Each path below is one point turned by a fixed rotation once a step. After each direction that follows a path, write how fast that rotation turns it, in deg/step (0 if it stays still).
Each turn is a multiple of 5 degrees from 10 to 175, or 0.
Each row of a path follows its step; steps can be skipped.
Path 1:
step 0: [ -0.7  23.1  -8.8  -9.7   3.3 -10.5  -9.7   4.4 -23.1  -0.8  -7.1  12.0
  15.7 -14.1  14.1  13.3  12.4  21.7   6.3  11.5 -25.0  11.2  11.9  27.1
 -11.5   1.8 -12.3   5.3  38.6   4.6]
step 1: [ 12.5  -7.3  29.9 -28.5   4.7   1.1   8.9   5.5 -12.8  -9.8  11.0  -8.2
   4.3 -10.8   1.4   9.1  -0.3  14.0 -12.5   8.9 -17.6  21.0   5.3  18.5
 -11.6 -20.5   1.1  29.8  19.7  26.5]
step 2: [ -6.5  15.2  12.6  -4.3  -5.7   7.4  -6.6   0.7 -19.0  -1.9  20.5   6.8
  18.3  -7.7 -27.7  -1.2  20.3  14.0  19.8  13.5 -31.8  20.8  25.6  18.5
 -16.4  -1.1   7.0  -3.5  13.3  10.7]
step 3: [  9.2  23.7   5.4 -21.9   7.3  16.6 -12.3   3.4 -23.3  -0.3  26.3   4.3
   8.3 -14.3  -1.7  -6.0   9.2  -1.4 -22.8  17.8 -11.0  -8.1   7.9  -6.2
  -9.6 -27.1  13.8  15.6  27.1  21.8]
step 4: [  0.5  22.8  26.9  11.0  -1.5  10.1  -5.6   1.7   5.5  15.1  14.9  -3.5
  20.4   5.4 -16.1   4.9  24.0  22.3   2.2   4.4 -13.2  -9.5  19.5  11.0
  -9.7  -0.1  -8.0  32.2  30.6   3.2]
step 5: [ 12.7  19.4   8.0 -14.0 -10.2  13.4  -6.6  10.0  -6.4   2.7 -12.2   5.1
  -7.0  -0.6  -4.3 -17.7 -13.6   5.5   8.8  36.6 -28.4 -10.3   9.8   1.8
 -10.0 -17.1  -4.2  18.8  36.6  12.9]
step 6: [ 16.7  28.6  21.2 -11.7   7.5   5.0  -6.0  11.5  -3.3  12.3  15.1  -6.6
  -9.8   7.8   8.8  25.2   8.1  15.9   3.4  -0.4 -29.8   8.5   2.0   8.3
 -16.7  17.5  -2.2   5.4  37.1   7.7]
step 8: [  7.0  10.6  27.7   3.1  13.2  17.5   5.8   7.9 -42.8  -4.0   2.6   5.6
  -4.0   5.4   1.8   3.1  30.9  -2.5   6.8   3.7 -24.2  -1.1  18.6   5.0
  -9.2   8.5  10.4  -2.9  28.1  18.7]
step 9: [-10.4  13.9  19.0 -11.5   0.4   2.6 -16.8 -10.0 -27.7 -12.3  23.8  -6.9
  -3.8  22.3  -9.4   7.7  11.4   7.1   3.9  19.3 -15.6   3.7  -5.7  -9.4
   4.3 -24.9  12.7  32.6  26.4  -3.0]
step 10: [  0.8  28.3  24.7   6.2  -9.9  -1.2  16.6  10.2 -25.6  20.7   5.3 -28.7
   2.2   5.2 -18.3  -1.6  22.0  -8.8  14.1  17.5  -9.4 -16.5   8.5   2.5
 -18.5  -9.7   0.1   6.3  23.7  11.9]
step 11: [ -1.8  20.3  19.2 -15.8 -15.2   1.0  -7.9  -2.8   1.9  -8.7  21.8  10.6
  -6.6  25.7   6.0   0.0   5.1 -15.7   6.4  26.0 -12.3  -6.2  10.1 -18.4
  -5.9  -7.1 -15.9   3.3  44.7  11.4]
step 13: [ -5.9  18.4   0.2  -9.1  -7.8 -11.9  10.8 -14.9 -31.7 -10.3 -12.9   1.7
   6.9  25.1  28.0   8.6   7.9   4.3   1.3  27.7 -19.6  -0.3  16.5   4.8
 -13.3  -1.9 -17.2   5.9  33.1   1.1]
[ -9.0   3.7   7.9   4.5   2.7  -7.8   1.5  -1.9  -5.1  -0.9  -1.3  -6.2
 -13.4   8.4  -1.0   0.3  -1.2 -12.2   1.6  -3.5  -6.1  -8.0  -2.9  -1.4
  12.3   2.1   0.5  -3.0   3.7  -2.0]
20
[ -2.5 -10.1   4.7  -1.3   6.5  -2.2   1.1  -5.0 -17.7  -8.0   2.1   0.1
   0.1  -3.3   3.8   3.5   3.4   1.9   1.6  -2.9  -3.9  13.2   0.3   4.7
   0.2  -0.9   8.7  -2.7  -8.8   1.5]
55
[  2.8  -7.8   2.1  -3.5  -1.0   9.6  -1.6   6.7   4.1  -9.3  -5.4  13.7
  -7.0   5.7 -13.4  -4.0   0.6  -3.8   9.5  -0.2  -2.4   4.8   5.1  -2.7
   3.0   3.2   1.3  -2.8   2.4   2.4]
115
[ 0.2 -3.3  3.9  8.0 -8.8  3.8 -0.1 -6.4 12.1 -7.3 11.1 -3.2  0.3  2.4
  0.8  1.4  6.3  8.9  1.7  6.0 -2.5  2.9 -9.8  6.7 10.9  2.9  4.2  0.9
  0.7 -1.3]
145
[ -9.1  -2.6  -3.2  -2.1   2.5  -1.9 -10.4  -6.5   2.3   4.8  -0.3   9.1
  -0.7  10.9   2.7  -8.1  -0.7  -7.6  -6.2   9.7  -2.7   7.9  -7.5   6.2
  -5.4  -6.2  -3.9   3.9  -1.2  -1.8]
170
[  1.3  -4.5   7.9  -9.5  10.2  -2.7  -5.9   0.4   6.4   0.6   8.7   3.3
  -5.4   1.0  -1.8  12.7   1.7   2.2  -1.3 -10.2   6.8   0.1  -4.9  -4.6
  -0.5  -2.2  -3.8  11.9   1.1  -4.1]
135
Path 2:
step 0: [  3.2   0.2   5.8   0.5  12.3  -0.4 -25.3  -8.2   5.3  -9.3   3.3 -13.7
   6.1  -5.4 -16.1  13.9   2.8 -21.2 -16.2 -10.6  -0.3 -11.3  -2.2  30.0
   6.9 -27.4  -3.3   5.4 -27.1  13.2]
step 2: [  7.6  14.9   5.7 -16.1   4.6  -3.6  -0.6   1.1   0.3 -34.8   1.0   9.6
   8.8  -8.8   6.1  14.3  14.9  -6.7   0.9  -1.5  15.6 -17.8 -13.8 -23.0
 -13.9  -6.3 -17.1  -2.8  13.8  26.4]
step 3: [-18.3  -7.0  14.2  -7.5   0.0   5.2  10.8  32.2 -19.3 -14.2   3.9  -7.6
   9.4 -14.0 -10.1   7.1   4.2  -8.5  20.3   3.0   2.8  -6.2   7.2  18.2
 -11.9 -17.4  10.5   6.8  -9.1 -29.3]
step 4: [-17.2  26.3   1.8   7.4 -15.8  -5.6  13.6  -8.8  -1.6 -11.7 -27.1 -12.1
 -32.0  17.8 -10.9   0.7  -0.5   4.6  -0.1  -0.9   3.8 -14.1 -10.7  19.9
  -9.1   9.5 -10.5  -5.2   6.6   7.8]
step 5: [-12.0   9.7  -5.3  -9.7 -12.3  20.0 -21.0   4.7  -2.3  -6.3   1.8 -16.5
  21.6   1.0  -8.7 -19.8   1.5 -18.1 -18.0   8.5  -8.7 -14.7 -19.2  -9.8
   7.5 -22.2  11.8 -23.8  -0.2   1.8]
step 6: [-17.7   2.9 -15.4 -12.4 -12.7   2.5  -9.5 -10.0   1.0 -21.9  -5.6   7.1
   3.4  -5.5  -6.0 -13.7  -1.2   3.3  14.5  13.3  15.4  37.1   7.8  14.6
 -15.5   3.9  17.7  18.1  11.6   5.4]
step 7: [-30.2  -6.7  -8.4 -23.0  -3.3  -6.6   4.8 -14.0   2.2  -7.2   0.7  14.9
   5.5   7.3  16.8   9.3  21.9   1.5   3.7  -8.8   7.2 -38.4  -8.5   4.2
  19.7   7.6   2.9   5.1   5.8   6.4]
step 8: [-13.2 -14.8   5.4  -8.2 -26.7   0.0   9.5  23.8   2.9 -10.2  21.9  -6.6
  -6.3 -17.8   7.7   1.5 -21.8  -7.3  -1.8   7.0  -9.3  16.9 -16.0  26.4
  13.6  -5.0 -11.6  -9.7  -6.4   2.0]
step 9: [ -6.1  34.7  -1.4 -10.7   1.9 -20.3  -8.6  -6.3  17.6   0.8 -15.2 -20.0
 -12.0 -10.6  14.0  -4.7 -11.2  -5.2  10.4 -18.0 -10.0  -5.4  16.6   9.9
   0.8   1.1  18.5   6.1  -8.2  22.6]
step 10: [  0.9 -16.4 -17.0 -25.9  24.5  19.3 -14.5   7.1 -10.4  -4.7   6.7  -9.7
 -25.0  -3.6   1.1  -5.8  13.7 -25.6 -23.1   4.3  12.5  -1.5  -3.1   5.3
  12.1  -7.6   1.0  -2.0   0.1   7.7]
step 12: [ -3.6   4.0   6.3 -13.6  -8.2  -3.2  16.9   0.0   3.3 -16.3 -14.0   7.5
  10.1   5.0  11.7  29.7  23.7 -33.1 -13.8 -15.6  -7.4  -9.7  11.6   8.3
 -13.0 -10.2  -6.6   1.5 -18.6   2.3]
step 13: [-15.0 -10.6  -9.0  28.3   4.7   4.4   8.1  25.9 -13.8 -28.3  -5.6 -15.0
 -15.4   9.6   0.6  -9.1 -14.8   3.4  -6.3  18.4  -9.8  -7.5   1.4  14.6
   5.4  -6.9  13.6   3.3 -20.4  -0.5]
[ -0.3  -6.8   1.1   4.6  10.6   9.6  -6.0   3.5  -4.2   1.3   3.3  -0.1
   6.6  -4.9   8.8   4.6  -0.7  -5.8  -7.4   5.1  -6.2  -1.8 -12.1   9.3
  -1.1  -7.2   2.5   0.2   5.6  -5.4]
145
[ -4.7   4.8   1.5   2.6   4.9  -0.6 -10.9   1.2   1.7  -9.2  -1.8  -4.5
  -1.7  -6.7   5.2   0.9  -2.2   0.5 -10.4   9.9  -1.5   4.5   5.9 -14.1
  -0.8  10.5   6.9  -3.7  -1.7   0.5]
90
[ -9.3  11.0  -5.4   0.1   0.1   3.1  -8.2   0.1  -4.4   6.4   4.2   1.8
  -8.5   6.4  -6.2  -0.1   2.7  -4.4  -5.9  -7.0  -6.8   5.1   4.7  -3.7
  -4.4  -6.6  -7.1   0.3   6.7 -10.0]
60
[ -8.0  -3.3   0.8   1.2   1.0  -1.5  -2.8   4.2  -6.0   9.0   1.7  -2.2
   4.7   2.9   4.5  -8.0   0.2  -1.2  13.6  -2.0 -10.9 -12.0   3.3  -9.0
  -0.9  -0.5  11.1  -1.4  -2.9   0.1]
175
[  2.1   3.9   3.6   7.5  -4.2  -4.1  -0.9   5.2   5.5   4.0  -5.1  -8.0
 -10.0   0.8  -7.5   5.1  -6.0   3.7  -6.3  -2.8  -9.4  -3.0  -3.1   9.2
   3.1  -4.0   9.2  -9.6  -7.6   2.1]
80
[  9.6  -5.2   2.6   4.5  11.0 -11.5  -0.3   6.6  -4.7  -0.5   5.6  -5.4
  -8.3  -2.2   3.5   3.4   2.7 -10.8  -0.7  -6.5   0.9   0.2   6.5  -3.5
  -4.2  -4.8  -5.9   4.5  -4.2   8.3]
35
[  6.2  -8.3   3.3  -4.2  -2.8   6.6  -5.6   3.2   3.8  -9.9   8.0   7.1
  -2.3  -4.0  -8.8 -11.7   1.3  -2.7  -4.9  -1.9  -2.8  -8.8   4.3  -0.2
   4.1  -1.4  -2.6  -1.9  -9.6  -8.6]
145
